In the rows, 128 means zero.
Rotation paths and how fast each direction turns (degrees each step)
Each turn is a multiple of 5 degrees from 10 to 175, or 0.
Rotation 1:
[137 121 118 127 130 117 134 117]
[143 120 135 121 126 119 130 120]
[130 122 142 118 121 131 128 117]
[116 122 133 127 121 133 125 113]
[117 126 125 138 128 119 123 114]
[131 138 132 138 132 114 128 117]
[139 141 136 134 123 127 136 120]
[132 133 128 129 110 135 136 121]
[123 127 118 126 109 123 130 125]
[122 130 123 118 122 111 131 124]
[127 133 129 116 135 118 138 118]
[134 124 127 122 134 133 140 112]
[138 114 126 130 123 130 129 114]
[132 117 135 129 119 119 119 120]
[121 130 143 124 123 119 121 119]
[117 138 136 130 127 130 131 114]
[125 136 121 141 127 128 134 114]
[139 133 121 139 120 118 132 121]
[140 135 132 124 114 119 133 127]
[126 132 132 113 113 129 136 124]
[126 124 132 131 124 123 137 124]
0
[127 121 134 129 133 130 122 123]
35
[130 134 138 122 131 127 130 130]
85
[129 124 132 125 118 130 124 132]
65
Rotation 2:
[125 123 146 130 128 122 121 128]
[116 120 135 134 134 133 120 129]
[111 121 126 133 128 128 132 135]
[121 127 132 132 120 121 137 141]
[130 125 144 136 121 123 130 133]
[124 118 141 136 128 128 123 121]
[112 118 132 129 131 125 125 126]
[113 126 132 125 129 123 129 141]
[125 128 136 137 123 128 131 143]
[127 121 137 143 121 129 131 128]
[119 116 135 132 124 120 129 119]
[115 122 138 122 130 120 124 131]
[118 126 136 130 131 130 123 142]
[120 122 130 142 125 134 132 138]
[122 120 131 137 118 123 137 127]
[123 122 141 127 123 115 129 126]
[122 123 143 128 132 126 118 132]
[115 122 132 136 133 135 123 135]
[114 122 125 136 124 127 136 136]
[124 125 136 132 119 118 137 135]
[131 125 134 125 129 124 124 119]
70
[120 129 132 136 126 123 125 130]
0
[131 126 129 136 130 137 124 126]
90
Rotation 3:
[129 114 131 124 131 115 121 133]
[128 135 122 113 130 119 119 129]
[131 131 142 113 132 127 133 129]
[124 123 135 123 127 123 126 110]
[131 133 122 118 116 133 133 118]
[130 120 137 129 113 128 138 131]
[126 127 124 135 115 115 122 125]
[140 140 128 128 120 122 126 137]
[140 123 140 132 132 119 125 130]
[137 125 120 123 133 119 117 120]
[138 124 127 111 130 130 132 133]
[121 114 135 117 128 120 128 126]
[120 136 124 115 120 122 125 121]
[130 136 142 121 119 130 137 127]
[129 125 136 135 119 122 128 113]
[140 133 118 129 114 128 128 123]
[140 119 132 131 120 124 133 138]
[129 121 125 131 126 112 117 131]
[137 138 126 117 130 121 122 137]
[133 122 143 119 137 122 127 127]
[121 135 132 128 127 122 125 134]
65
[135 126 125 130 134 124 123 135]
40
[133 134 127 123 127 134 133 134]
130
Rotation 4:
[126 126 144 135 126 135 142 132]
[127 129 128 115 126 121 120 143]
[116 134 121 145 125 127 123 126]
[133 111 129 128 144 128 125 127]
[127 130 115 116 119 125 133 116]
[134 132 133 137 131 135 146 132]
[136 136 132 114 131 128 116 138]
[122 134 130 142 116 129 120 121]
[126 111 141 127 137 124 128 130]
[117 127 115 115 120 124 131 127]
[130 130 122 144 135 129 141 134]
[138 132 124 117 141 131 117 129]
[132 132 126 136 114 134 125 113]
[133 121 147 125 132 125 135 129]
[117 133 125 114 116 128 125 136]
[124 128 127 148 129 123 130 138]
[127 122 125 119 145 126 116 126]
[129 124 115 132 117 132 132 114]
[138 128 138 126 138 125 145 128]
[128 141 126 114 121 137 122 134]
[130 125 129 133 130 128 118 121]
80
[121 130 126 132 123 138 129 125]
145
[120 122 121 130 132 124 128 130]
55
[127 124 131 122 135 136 126 131]
140
Rotation 5:
[127 125 110 124 128 126 121 133]
[128 118 124 132 135 118 123 138]
[127 124 139 125 140 123 131 137]
[124 134 131 121 137 132 143 129]
[127 127 118 129 130 131 142 117]
[132 114 122 125 126 126 127 116]
[129 120 125 114 130 127 116 128]
[122 130 120 120 135 125 122 140]
[122 126 123 135 137 119 135 138]
[129 120 137 130 135 122 142 128]
[132 126 132 116 131 134 140 122]
[130 129 114 119 129 135 131 119]
[128 119 113 129 131 125 120 122]
[124 118 130 124 134 118 118 132]
[121 129 133 118 136 122 130 140]
[123 132 123 127 132 126 145 134]
[133 119 125 132 130 127 144 122]
[138 118 129 120 131 133 130 118]
[128 127 120 115 134 134 118 124]
[119 128 115 127 136 123 120 130]
[132 127 129 129 126 125 132 140]
55
[124 129 132 127 124 127 139 125]
60
Rotation 6:
[119 145 129 124 134 128 125 137]
[132 132 121 118 126 115 117 131]
[128 127 137 125 133 128 112 118]
[147 129 135 129 124 136 124 129]
[131 121 126 142 115 130 125 123]
[118 129 134 133 120 142 131 136]
[125 121 123 122 119 122 134 142]
[114 120 136 121 131 120 131 124]
[135 133 138 117 134 125 139 127]
[135 131 123 130 125 118 135 112]
[124 140 125 129 130 141 130 117]
[134 130 110 122 125 137 127 132]
[119 115 119 129 135 132 119 125]
[133 121 134 127 141 135 128 139]
[136 120 127 140 134 115 131 131]
[120 138 138 142 133 126 130 128]
[130 145 125 128 122 122 129 138]
[119 133 124 124 121 118 114 123]
[130 131 138 114 128 136 117 128]
[143 118 129 124 120 126 122 123]
[136 125 135 131 132 126 130 123]
65
[128 118 127 133 127 134 129 133]
45
[136 126 121 127 124 122 130 131]
140
Rotation 7:
[137 137 129 130 116 129 133 119]
[137 130 127 129 142 118 129 121]
[129 124 115 142 126 126 121 129]
[126 129 114 115 126 130 129 123]
[122 142 128 128 138 134 119 128]
[113 124 124 135 131 128 140 132]
[129 130 127 119 124 128 130 146]
[117 125 141 122 124 122 119 126]
[131 117 138 131 130 142 131 130]
[136 136 135 130 115 125 137 127]
[139 124 133 126 136 115 126 124]
[134 121 121 141 121 130 119 124]
[133 131 117 118 125 132 133 116]
[128 143 125 133 140 128 121 126]
[117 124 116 136 131 123 135 129]
[127 131 120 117 126 131 125 141]
[112 131 137 121 128 127 121 124]
[125 121 136 132 134 140 136 135]
[130 134 136 127 114 123 137 135]
[135 120 139 122 134 118 123 128]
[131 122 127 122 137 129 133 128]
160
[132 133 125 120 121 128 132 130]
120
